rotation ticks, each row followed by its count of ticks
The counts run from 0 to 455.
[144 120 131 129 128  95  99 144 103 166 109 147 116 116 116 123 140 132
 116 125 140 157 140 156 102 156 164  79 158 111 120 121 117 116 183  95
 123  97 185 149 161 192  98 181 123 120 190  89 174 131 121 141 103 100
 126 115 129 126 109 119 113  95 138]
30
[110 150 143 123 158  97 135 126  82 169  92 146  77 162  88 127 125 118
 105 133 129 156 141 174 118 122 166  85 137 128 111 111 131 118 166  74
 117 128 183  91 122 178 146 131 100 130 162  93 141 147 117 110 109  97
 126 131 132 137  81  87 124 107 110]
378
[141 130 122 123 123  78 103 144 120 145 147 124 119 137 168 125  95 184
 114 127 122 140 136 138 147 137 167  75 139 116 142 128 177  81 154 103
 106 109 169 117 162 180 108 170 111 112 159 101 135 130 138  93 141  81
 141 112 157 163  66  85  96 111 118]
229
[159 145 140 156 158 103 117 140  66 177 110 122 142 146 114 138 129 111
 143 145 127 149 146 158 129 128 130  86 160 112 125 108 153 130 194  86
  74 162 171 111 100 159  83 146  93 132 103  86 135 141  89 149 120 105
 134 115 138 141 119  64 110 129 113]
39
[154 152 146 144 161  83 149  89 125 158  93 102 170 139 128 153 124 128
 151 166 142 149 116 159 119 120 131  64 115 126 150 101 148  66 134  56
  89 141 161 112 111 159 100 174 124 148 103  96 142 149 117 115 146 119
 156  88 136 175 101 131 134 111 105]
189
[159 127 123 139 128  91 134 134 109 154  77 103 107 120 122 166 107 171
 153 121 120 162 112 147  90 137 140 114 122 141 138  64 122 132 147  84
  99 145 169 138 119 146  82 166 146 143 133 112 150 114 131 126 105  98
 166 112 125 153  54 130 133  85 116]
137
[152 157 138 156 140 135 134 117  94 166  96  91 105 108  90 165 117 156
 131 130 127 140 127 137 145 115 139  82 162 111 131  74 131 142 177  97
  79 138 183 101  77 154 119 146  96 162 115 129 148 129  97 126  95  96
 109 120 145 119  82  85 117 131 104]
37
[156 128 145 125  95  93 123 126 150 145 139 120 106 117 134 124 105 153
 142 130 114 136 129 136 122 136 136  65 153  92 145 110 140 120 162 103
  59 119 164 126 155 208  87 177 125 128 174 129 153 122 135 135 131  89
 149 122 136 135 112 123  80 105 106]
401
[176 137 111 164 174 137 132 152  80 149 126 142 128 149 132 138 123 154
 119 135 106 145 148 147 126 137 171  92 151 155 132  97 155 130 179  99
 104 134 202 116  70 132 103 151  99 126 134  91 152 142 131 128 130 118
 124 122 155 171  75  98 110 127 107]
41
[128 158 120 120 140 116  90 112 142 130 124 164 141 137 141 124  97 160
 152 135 104 143 166 143  94 153 129  81 121 117 135 113 148  92 205  91
 117 129 140 121 165 179  87 133 144 101 157 105 136  93 131 130 163  98
 108 118 143 163  64  93 118 114  96]
396
[160 144 141 160 159 106 163  95 127 140  74  95 156 132 135 170 118 151
 144 146 139 152 105 154 129 116 130  68 132 134 150  90 152 103 127  82
  88 133 185 110 110 157 107 175 130 148  99 118 154 133 128 105 138 120
 147  95 144 175  76 141 137 126  99]
188
[137 134 130 145 155 102 110  93 109 129 119 157 147 139 122 123 142 124
 129 139 125 138 159 140 134 119 129  55 160 133 128 139 177  76 202 107
 102 123 178 117 140 177 115 132 123 103 119 103 152 118 117 114 165  95
  84 116 141 154 120  85 111 128  92]
9
[174 170 133 134 127 109 114 105 114 155  90 112 131  93 112 153 117 146
 162 126 110 146 136 120  81 139 157  97 125 146 139  68 101 123 191  77
 100 122 167 156 105 133  51 156 148 146 124 129 151 119 129 142 121  97
 129 112 126 141  80 142 127 101  94]
422
[170 182 156 135 140  80 107 102 112 155 110 109 147 105 140 154 102 124
 180 145 126 162 139 137  85 152 147 103 134 132 133  84  99 120 181  88
 111 133 155 162 126 151  52 158 140 140 114 113 136 102 122 143 123  97
 139 115 124 143  83 132 122  97 108]
421
[163 180 139 119 164 116 105  92  85 150 102 122 151 121 101 145 131 114
 148 136 131 131 147 136 121 119 164  83 163 142 139 117 121 107 177  85
 104 131 173 137  83 143  70 142 122 143  90 140 135 153 106 138 160  86
  82 119 131 141  95  91 124 120  76]
155
[167 182 132 118 167 133 117 101  71 150  94 137 138 119  87 138 132 111
 136 143 107 149 126 141 112 113 183  85 130 140 127 110 129 115 190  87
  80 139 167 120  77 142  88 123 124 146  91 116 112 133 119 125 132  98
  96 115 141 151  85  99 121 138  85]
156
[133 154 127 127 131  91 105 119  68 164 119 150 116 117 117 121 128 137
  88 118 106 134 154 148 118 130 195  86 125 145 121 139 125  98 205  80
 126  98 166 144 138 156  88 132 122 127 141  90 146 128 108 126 121  89
  88 128 124 142 112  75 122 122 115]
261
[163 144 139  95 120 124  96 130 116 126 123 114 136 106 122 117 110 154
 161 118  96 126 117 118  78 128 149 108 148 118 115 117 130 125 204  88
  71 111 170 142 108 146  43 175 128 124 127 138 146 119 137 143 144 115
 115 110 157 142  84 129  85 117 110]
50
[141 135  99 132 133 124  99 132  86 161  74 149 115 147 115 140 130 162
 100 120  96 162 110 167 107 141 177 103 114 117 118 120 122 122 166  69
 107 127 176  98 156 151  95 168 132 114 140  95 120 145 105 139 108  96
 119 101 142 148  65  81 130 132 139]
428
[ 99 165 154 136 149  73 128 138 103 163 119 135  78 159 130 130 105 129
 108 125 131 163 163 167 127 123 145  94 155 139 109 115 149 116 184  77
 128 122 180 103 125 169 137 129  89 127 141  93 143 126 110  91 110  93
 138 135 131 137  83  74 118 100 105]
379
[173 146 129 161 164 124 129 142  74 170 112 140 127 146 130 127 121 130
 138 137 113 156 158 167 130 138 156  86 142 137 131  99 151 140 189  94
  73 159 183 127  93 138  80 137  91 118 130  81 144 136 116 151 123 113
 134 129 136 165  91  77 106 131 121]
40
[127 159 121 105 124  68 106 132 109 144 120 125  90 141 126 137  92 163
 118 113 124 124 136 138 132 113 165  82 145 145 153 110 168  79 150  89
 116 142 165 102 132 173 109 146 129 127 127 138 114 146 127  98 138  58
 130 108 134 144  56  85 121  82  90]
58
[140 154 142 121 158  81 127 143  64 165  99 105 101 141 121 141 112 125
 154 134 137 151 125 159 139 126 152 109 165 154 122 104 152 115 160  98
  99 155 176 115 101 147 107 141  95 145  98 104 115 140 112  98 111  86
 151 114 130 151  73  69 114 106 104]
324
[176 146 121 141 146 125 122 110 111 136 102 146 167 118 129 138 141 141
 156 139 107 168 127 128 100 137 160  50 130 119 100 112 156 110 192 125
  87 111 183 127 150 155 106 165 132 113 121  95 157  77 142 126 124 118
 109 108 147 147  89 156 103 156 117]
131
[121 167 141  97 121 109 118 105 143 126  91 123 115 119 108 158 104 162
 131 122 117 145 111 140  67 119 166 108 145 120 115 125 114 124 160  79
  96  93 149 126 128 175 102 164 154 163 159 155 130 107 151 112 141 100
 108 108 141 128  36 133 104  98  89]
167
[108 155 142 124 177 109 129 120  98 144  79 135 164 144  89 168 123 140
 135 144 138 154 114 169  88 109 140 112 165 150 117 116 146 113 166  61
 101 129 166 136  87 151 115 131 118 155 117 120 139 127 133  99 144 125
 124 100 138 165  54  84 124 114  95]
273
[126 133 122 153 161  81 122 136 101 154  95 162 136 127  85 157 138 148
 138 143 114 164 162 135 110 113 150  58 135 150 110  89 171 107 187 105
  97 132 154 106 122 169 143 127 119 140 129  91 157  82 139 100 114 110
 125 115 134 127  87 107 110 111  97]
127
[157 145 112 157 122 125 103 132 114 152 115 114 154 111 131 153  99 170
 105 123  94 123 135 147 113 136 158 103 118 100 152  98 128 115 178  51
  74 121 147 128 129 153  54 152 124 122 140 101 134 144 101 156 127  92
 124 102 144 148  98  78 110 107 114]
426
[123 173 161 133 162 125 137 109 127 138 124 101 136 126 130 144 108 167
 131 145 128 153 140 133 135 117 141  84 183 104 102 131 146 129 196 109
 106  86 181 119 113 169 130 150  83 156 122 123 155 110 134  85 142 119
 100 125 166 137  71 108 101 149  88]
384
[155 148 139 147 139  90 155  81  86 143  72 133 143 127  90 161 142 110
 139 125 100 152 128 153 100 101 155  77 113 167 131  99 136 116 184  98
  65 147 183 135 105 131  91 123 137 136 102 109 151 105 117 127 133 107
 108 118 120 150 127 122 121 123  93]
357
[122 136 135 127 141 134 139 131 109 156 110 121 127 156 129 121  95 179
 126 134  96 141 108 164 109 128 145 115 108 128 136  99 157 109 176  70
  80 126 182 103 109 142  99 141 120 125 139  97 129 108 130  99 140 128
 150 100 175 197  61  96 108 131 100]
107
[138 147 118 119 176 118 101 148  68 145 117 164 143 126  78 131 137 144
 122 135 119 139 146 138 110 110 204  81 158 153 118 111 156 103 188  91
 105 129 168 128  80 144 108 129 103 146 133 107 141 141 134 113 131 103
 115 118 145 143  78  88 112 121  92]
327
[143 139 146 124 155 128 117 113 110 143 101 127 143 145 101 120 129 128
 151 134 104 125 123 154  85 121 123 108 133 121 135 110 139 112 193  50
  56 148 186 112  97 141  58 152 116 119 123 113 141 135 106 148 165 128
 136  98 153 173 104 101  95 126 105]
105
[126 145 122 167 162  76 119 136 122 141 112 139 149 131 129 181 113 165
 142 136 107 170 172 134 117 117 119  67 153 141 109  94 179 112 206 121
 116 127 147 119 132 163 136 136 112 127 126  84 152  71 139 101 115 113
 137 121 134 134  80  96 113 115 103]
128
[147 182 147 122 154  70 111 116 108 159  86 104 160 117 135 175 121 128
 174 152 146 180 129 132  84 146 137  96 152 123 113  98 114 119 162  94
 124 129 147 144 137 150  78 183 130 144  95 106 128 112 124 119 117 110
 149 108 124 135  66 129 120 105 117]
420
[156 147 142 108 116  65 105  99  95 138  96 123 117  98 109 143 136 117
 166 125 138 137 137 127 121 117 137  64 182 137 124 123 142 108 183 143
  86 142 163 139 144 187  85 163 137 131 116 152 144 118 120 123 141  71
 111 123 116 118 115 102  96  93  95]
235
[148 154 143 115 115  96  92 122  89 158 118 122 110  99 140 121 112 139
 136 115 108 142 151 139 117 160 151  93 154 108 109 112 120 126 224 110
 117  93 176 155 163 170  71 152 126 110 147 100 152 102 112 137 115  81
 103 131 141 133  98 107 112 117 128]
316
[125 172 133  92 152  73  98 132 122 137 121 131 165 130 146 134 123 145
 131 137 122 148 126 139  81 126 178  96 154 119 109 154 154  91 155  78
 116  89 155 133 145 150  92 195 113 128 127 111 124 137 145 100 156 119
 138  96 159 163  59 115 101 115 116]
164
[133 162 109 137 134 103 104 133  96 162  88 118  98 144 164 145 105 161
  90 125 103 169 122 155 127 143 175  95 119 118 124 124 139 120 154  75
 120 115 168 101 168 154 103 160 107 113 140  84 108 137 113 109 105  81
 121 113 152 158  50  80 130 121 137]
429
